Each path below is one point turned by a fixed rotation once a step. After each direction that follows a path, write how fast that rotation turns it, in degrees per step (0 if it stays still).
Each turn is a multiple of 5 degrees from 10 to 175, or 0.
Each row of a path follows its step; steps can be skipped.
Path 1:
step 0: [-13.4   4.9   9.2 -25.0  -1.6   1.4  -2.7   1.7  14.8 -15.0   8.4   7.3
 -28.9   5.1  -5.7   9.0 -11.4  -6.1  10.7  -1.0  -8.7 -16.4  10.1  30.7
 -16.0  13.7  -5.1   8.4 -14.6]
step 1: [ -9.4   0.9 -14.4 -13.4   4.5 -17.0  -8.8  -2.0  25.3  -8.6 -15.8  12.0
 -13.7  -6.2 -11.5   7.4 -19.1  -5.7 -11.1  14.3 -12.6  -6.9  -1.0   2.5
  31.6  -1.9  -9.3  19.4 -10.1]
step 2: [-12.0  -2.0   3.1 -14.4  -3.2  -0.9 -22.9  -0.5  -0.6 -26.1   6.2   6.9
  -2.2 -23.3  -3.6   5.0  -5.2   8.9   0.2  -1.2 -16.3 -15.3  12.1  -7.9
  11.1  11.7 -15.2 -22.1 -28.1]
step 3: [-33.8   0.4  -0.4  -7.8 -15.2  -7.7  -7.4   7.3   2.2  20.4  -3.6  24.5
   0.0  -9.8 -12.4  20.8  -0.8  -8.2  -0.4  16.8  -5.9 -16.1   3.2  -5.2
  -5.4  -6.0   7.5   2.1 -27.6]
step 4: [  4.5   2.4  13.5  14.8  -6.7  20.5 -38.2   5.4  15.7  -1.5   3.7  23.7
  -2.8 -11.5   9.5  28.0  -7.0   8.0   2.1  10.1 -10.7  -5.8  -1.4   4.5
   8.0  -4.1  -9.1   9.4  -6.4]
step 5: [  3.9  16.9  10.9 -12.3  10.9  11.8   5.7  -2.5  11.1  -5.9  -2.5  38.5
   1.8  -0.5 -13.8   8.2 -13.1  10.9   1.4  -2.9 -17.3 -21.5  23.8   3.1
 -14.1  -2.6  11.3   2.6 -10.1]
step 6: [ -4.3  16.2 -16.9 -18.7  14.9  12.4 -31.7  18.1  24.4   3.5 -13.0  10.0
  -9.8   2.5 -12.0  -7.9 -12.7   6.2  -0.2   7.1  -5.4  -6.5 -15.4   3.3
  -7.5   2.9   5.6  11.0 -13.4]
step 7: [ 10.7   6.8   8.5  -7.9   2.6 -11.7  -8.1   0.2  -8.7  -7.3   6.5  15.6
 -25.5 -15.8   1.2  -4.8 -26.6  18.3  -0.7  18.2   0.4 -21.2  -3.6  10.4
   4.6  20.3  -2.3   6.8 -22.3]
step 8: [-26.8  15.2  16.6 -11.1  -5.7 -17.0 -11.5   7.4  10.0  -2.3 -12.4  14.9
   1.8  12.8 -20.0  -0.9 -20.0   3.8  -0.4  17.8  -7.0  -8.5  -3.3  16.8
  14.2  -2.9  -8.2 -20.4  -9.0]
step 9: [-30.0 -14.7  15.4 -18.7  -2.5   0.5 -27.0  -7.3   3.7 -12.2   8.3  12.7
  -3.3  -9.8  11.3  12.7 -18.3  -3.9  -4.8   1.2 -21.5  -7.0 -12.2   7.3
  -6.0  13.9  -6.5  14.5  -1.0]
step 10: [ -5.3  -2.1  -2.1  -8.3  -3.8  -1.6   1.5  18.5   4.2  -8.3 -22.2  34.7
  -5.0  -7.1   0.1  25.6  -5.9 -16.3  -3.3   2.6 -13.1  -7.0  22.2  13.9
  13.3  19.0  -4.8   3.6 -12.1]
step 11: [ -3.3  12.6  -9.3 -10.8 -22.4  18.1 -18.0  -2.4  22.1  -5.3  -9.0   7.3
  -8.2 -16.2  -7.5  -1.8   0.3   1.2   4.7   7.2 -39.5 -12.4   4.1  -2.4
   0.0  -7.2 -15.5   1.7 -13.9]
[  1.5   3.3   4.0  -1.9   0.5  -0.4   8.2   3.8  -4.9  -3.2  -0.9   2.7
  -0.8   3.0  -2.9   2.8   2.1  -1.0   5.9  -3.1   4.7  -2.5  11.2   5.1
  -3.3   4.0  -0.2 -10.6  -5.2]
140
[  2.5   1.0   3.7  -1.5  -3.2   9.1 -10.8  -2.6   0.2  -5.3   2.8  -9.1
  -3.1  -0.2   3.7  -0.8   1.8   1.7   8.3  -3.2  -1.7   1.4  -2.3   1.3
  -4.0   1.7  -8.1  -3.8  -1.7]
160
[ -2.0  -3.6  -2.7   0.5  -4.1   4.0   3.3   3.5   1.2  -2.1   0.4  -0.7
   4.5 -12.0   1.3   8.8   3.0  -8.0   5.1   3.2  -4.3  -1.5   3.1  -8.1
   1.8  -5.1  -0.5  -3.2   1.7]
45
[ 1.8 -3.0 -7.4 -0.8 -9.3 -0.6 -2.0  5.0 -6.4  7.3 -2.8 -0.8 -1.7 -7.9
 -3.8 -9.7  1.0  7.6 -1.5  1.5  1.2 -1.5  0.7 -1.9  0.6  2.1 -2.1 -4.7
 -4.2]
80
[ 4.3  2.4  6.0 -4.5  3.1  4.2  0.7  3.5 -5.2  1.8 -4.9  3.2  4.9 -2.3
  0.2 -4.2 -8.6 -2.1  7.5  4.9  2.2 -2.7 -9.3 -0.3 -1.0  2.5  4.4 -2.5
  7.5]
35
[-6.1 -3.1  6.8  7.2 -3.4  4.7 -3.3  3.9 -9.8  2.4 -0.6 -1.9  6.0  4.9
 -7.2  5.6 -3.4  1.1 -4.0  0.2 -3.0  2.0  3.6 -2.5 -1.7  5.1 -2.7  4.9
  2.2]
65
[11.3  2.8  2.6  6.9 -4.6 -0.8  2.6 -4.1 -1.4  1.2 -6.8  0.6 -5.4  0.3
  1.6  4.3 -3.1  0.4  3.0  6.0  1.1  1.2  2.7  2.0 10.3 -1.2 -6.8  4.8
 -0.6]
115
Path 2:
step 0: [-12.5   7.0   4.4  -4.4  10.9 -15.2  16.4  14.0  24.9  -5.0 -22.1 -12.9
  -3.9  -1.7 -11.7  -6.3 -21.1   8.2   6.1   1.6   9.6  13.6  -0.3  -1.1
   3.0  11.9  -3.8   5.3  -0.1]
step 1: [ 13.4   8.0  -0.5 -13.0   2.6  -7.5  -1.8  11.7   2.5  -2.8  16.5   2.2
   9.3 -21.2  -7.6  -1.1 -23.8  -5.0   5.3  -0.9   3.7  20.6   0.5  -6.6
  25.4  -9.3   5.8  -7.0  -3.5]
step 2: [ -0.9  -5.9   6.8   1.0  24.8  -7.3  -0.1  11.0  21.8  -9.4  -9.9 -14.0
   1.7  17.2   2.2 -12.4 -22.6   3.1   4.2   9.3  -9.0  -1.0   0.7  -7.0
  18.6   9.3  12.1  -2.0   0.5]
step 3: [  8.2  16.4  -6.1  -7.5  -6.2   1.7   5.5  -3.1  -1.4 -23.8   1.2 -11.9
   8.3  -8.0  -3.6   5.2 -25.8   0.2  -5.1  -9.7  -4.9  14.5  11.3 -18.0
  11.3   0.3   8.0 -13.1 -17.1]
step 4: [ -7.2   7.1  11.1  -3.3  21.5  -4.5  -0.3   5.6   9.5   3.2  -2.9 -10.6
   7.3  -4.9  -5.1 -19.9 -14.1  -4.1  -2.2 -18.6 -23.8  -6.6 -13.7  -4.5
   9.9  14.3  17.5 -10.2   1.2]
step 5: [ 10.9  -6.1   2.3   1.6   0.4  -0.4  10.0  -5.3 -14.2  -9.6   6.8 -11.2
   5.7  15.2  -1.7   5.2 -10.1  -5.3  -0.8 -14.1  -6.3  17.0  16.9  -8.0
  12.6  -1.0  18.3 -31.4   1.1]
step 6: [ -3.4  10.9  -0.6  -5.3   7.7  13.7  -1.5 -13.2   7.2   0.6  -4.3   5.9
  -2.2   4.8   2.5   0.9  -8.3   6.6  -5.6  -2.9 -32.9 -15.9  -7.0  -1.3
  10.6  22.7  10.8 -21.5  -8.0]
step 7: [  3.1   2.1  -1.9  15.4  -1.1   0.3   6.9  -6.6 -18.2  -7.7   9.4  -9.3
  -7.8  18.5  -2.4   1.1  -1.3 -14.3  -6.6 -32.5  -8.9   9.0 -10.5  -8.6
  -0.2   7.3  -5.9 -20.6  -7.1]
step 8: [-10.6  -5.1   0.1   5.1  -3.6   1.3   6.0 -13.5   2.3  26.1   2.4  11.7
  -1.1   0.9 -14.2  -1.6   2.7   6.1  -2.9  -3.8 -18.0  -0.8   1.7   0.8
  -7.7  27.6  17.5 -24.0  -5.6]
step 9: [  5.5   6.7  -3.6  11.0   3.7   2.1   9.7  -8.4 -16.8   1.7   7.9  12.2
 -26.5  12.9   6.3  10.1   2.6   1.1   0.0 -16.9  -6.6  11.5  -3.9  16.4
  12.5   6.4 -15.1 -20.3   9.8]
step 10: [  3.5  -7.6   1.4  13.2  -7.6   6.0  -4.2  -4.4   8.5  15.6   6.1  14.1
  -3.5  14.4 -18.3   2.0   2.8  -4.5   4.7  11.4  -9.9   2.1 -11.4   1.8
  -7.6  24.7 -14.7 -13.9 -21.2]
step 11: [ -6.8   6.3 -17.1  16.4 -10.8 -11.4  12.7  -8.3  -3.6  12.2   1.4  14.5
 -26.9   3.9  11.2  -1.6  -5.8   1.1  -5.3 -11.3  10.2  21.5  -5.6   1.9
   1.7  16.0  -8.5   2.2   2.4]
[-4.2 -2.7 -0.4 -3.3  3.9  0.9 -7.0 -6.5  8.1  5.2  2.3  0.1  6.2 -1.6
 -8.4 -6.9 -0.3  5.4 -2.2  7.2 -7.0 -4.2 -1.2  2.0 -2.9  2.7 -2.1 -0.1
 -1.2]
170
[-4.7 -0.2 -3.7 -6.8  2.9 -5.3  0.4  4.7  3.8 -7.7 -2.4  0.4  3.6 -1.4
 -6.4  3.4 -2.4  4.3  5.3  2.7  6.2 -1.5 -6.2 -7.7  5.0 -6.8  2.6  1.0
  4.0]
20
[  0.7 -10.1  -3.6   2.1  -2.1  -5.6  -2.8   1.2  -1.1   8.7   5.9   0.2
   3.6   5.6   3.0  -5.3  -0.2  -7.6  -2.5   1.2   3.8   1.4  -4.1  -6.7
   2.0   0.9   8.3   2.0   2.0]
120
[ 0.1 -5.7  0.6  1.5 -2.1 -0.1  3.3 -6.7  5.8 -3.9  1.8  3.0 -8.8 -4.1
 -3.9 -0.4  6.0 -4.4 -5.0 -2.7  6.3 -9.3 -2.2 -0.3  0.8 -0.2  0.3 -9.8
  0.7]
25
[-0.5 -1.9 -3.8  2.6 -1.9 -8.2  0.1  2.5  1.8  4.7 -1.4  7.5  2.6  2.1
 -5.8  6.9  3.4 -0.1 -2.1 -4.5  1.3 -3.0  6.2  2.8  7.4  4.2 -9.3  6.9
 -1.1]
25
Path 3:
step 0: [ -0.8   7.3 -10.2 -26.7  -4.6   0.1   1.2  -9.5  16.5  15.9  14.6   1.0
   9.4 -13.1  -2.7 -19.1   0.7 -10.0 -16.6   6.4   2.9  12.6  -8.0 -11.2
  -3.8  -8.0   3.1  11.5 -21.6]
step 1: [-11.3  -2.2  -6.3 -25.4 -13.8 -17.3 -11.7  -6.4  14.1  -1.8   2.0   5.8
  -4.7 -29.4 -14.0  -6.3 -12.2 -18.1   3.2  -4.4  -0.1  10.4  -2.4  12.3
  -1.9  -6.5   4.1   7.5   4.3]
step 2: [-22.9  -3.1   7.8 -15.1 -10.5   4.9 -20.1  17.9  -6.3   1.6  -0.9  -2.6
 -12.8 -14.1 -15.3 -13.6 -29.5   4.0   9.0  -1.0   4.9  -1.6   2.2  -1.9
 -13.0   5.4   2.4   5.3  -4.5]
step 3: [-19.6  15.3   1.9  -8.6   8.2  13.4 -16.9  -6.6 -11.3  20.6  10.9   8.6
  -2.2  -9.1  -0.4 -18.1  -9.6   0.0  -0.9  -1.6   3.7  -7.8 -15.4 -18.3
  -9.5   2.6   7.8  -5.4 -21.0]
step 4: [-12.0  -2.7  -3.2 -10.7  14.9  -6.7 -17.0 -12.6   1.6  18.9   8.6  12.4
   8.1 -19.2   8.7   8.9  -6.2 -25.4  -6.6   3.5  -4.9   4.4  -4.4  -3.9
  -4.7 -11.0  22.7   6.8  -9.7]
step 5: [-19.5 -13.4 -17.2 -17.5  -8.1  -3.5 -11.0   3.5   6.3   8.2   1.5  -5.7
   4.1  -8.6  -4.7   9.5 -18.2  -8.1  -9.7  14.1  -2.4  12.1  19.3  -3.5
 -22.2  -8.7   4.6  15.0  -5.3]
step 6: [-23.7   3.3 -19.5 -16.5   0.8  -7.9  -5.7  -3.8   4.4   9.4  -2.4  -5.7
  -2.1 -17.0 -14.0 -27.3  -5.5  18.5  -5.8   2.4   4.0   5.3   4.5  -6.1
 -16.5  -3.9 -10.4  -0.8 -10.9]
step 7: [ -6.1  -1.9  10.7 -15.7  14.7  -9.9 -10.9  -0.9   5.3  19.6   3.6  -1.8
   0.4 -33.1  -6.6 -28.5  -5.5   0.4  -2.5  -2.5   1.4  -0.9 -15.2   2.1
   6.0   2.1   9.7  10.4  -1.7]
step 8: [ -4.5  -3.8  17.6 -19.7 -11.9  15.3 -14.9  -8.4   4.2  15.7  14.2  -6.8
  -4.5 -18.5  -5.6   0.2 -18.5 -21.4  -1.0   9.9   7.1   4.2  -7.1  -2.8
  -8.0   5.1   7.4  17.9   1.3]
step 9: [-30.8  17.4  -4.4 -13.6  -7.7   8.7 -20.7 -16.5  -6.4   2.8  10.1   4.6
 -13.8 -12.3  -9.2   7.1  -8.8  -6.3   6.3   5.1   6.2   9.9   5.5  -1.4
 -17.9 -11.6  -1.8  -3.5  -6.2]
step 10: [-30.8  12.3 -12.6  -4.8  22.5 -10.6 -25.8  12.2 -10.3  12.6   6.0   3.8
   1.4 -15.0  -1.4  -4.1  -9.5   8.1  -2.6   2.7  -6.3   0.8   3.4   2.8
  -4.1  -7.3  12.7   4.3  -1.9]
step 11: [ -6.7  -7.2 -13.9 -12.3  14.9   5.1 -14.3  -0.3   2.5  31.4   8.9  -6.8
  19.5  -8.8   4.4 -10.6 -15.3  -4.1 -17.6   2.2   1.1  -3.9   2.7 -11.0
 -11.6  12.3   5.4  16.3   1.5]
[ 2.6 -3.9  3.5 -3.5 -1.5  3.5  1.8 13.8 -1.3  2.4  2.4 -6.3 -1.4  4.9
  2.3  2.8 -6.6  2.3 -0.2  7.0 -3.0 -2.1  2.3 -0.1  0.2  1.8  3.8  9.9
  0.2]
125
[13.0 -0.3  2.7  0.8  1.7  1.5 -2.0 -3.3 -1.3  6.9  8.6  0.4  5.2  0.5
  4.6 -8.3 -1.7 -3.9 -6.2  0.6  1.1 -1.5 -0.9 -1.6  4.3 -3.4  5.7 -3.8
  1.5]
95
[ -3.6   5.1   4.7  -2.8   5.6   1.0  -0.9   3.6   5.1   2.7   0.9  -0.8
   7.3   1.7   4.0   0.4   6.8   3.4  -5.0  -5.7  -6.9   4.5 -10.4   1.4
   1.4   6.7  -0.1   2.3  -3.8]
100
[-1.7 -0.2 -3.1 -0.8  4.2 -2.6 -8.7  1.9 -5.1  6.4  0.2 -0.4 -3.8 10.0
  1.3  8.1 -1.5 -6.0 -2.1 -8.0 -0.3 -8.4  1.0  0.5 -1.0 -0.7 -2.1 -3.8
 -4.2]
55
[ -1.6   0.1   2.8   5.3   0.4   1.8  -0.6  -2.0   0.2  -1.8   4.3  -2.6
  -5.6   1.5  -3.2   7.0   6.5  -6.4  -4.9   7.8   3.3   7.6  -2.1  -2.6
   5.0  -5.6   2.4   2.3 -10.0]
80
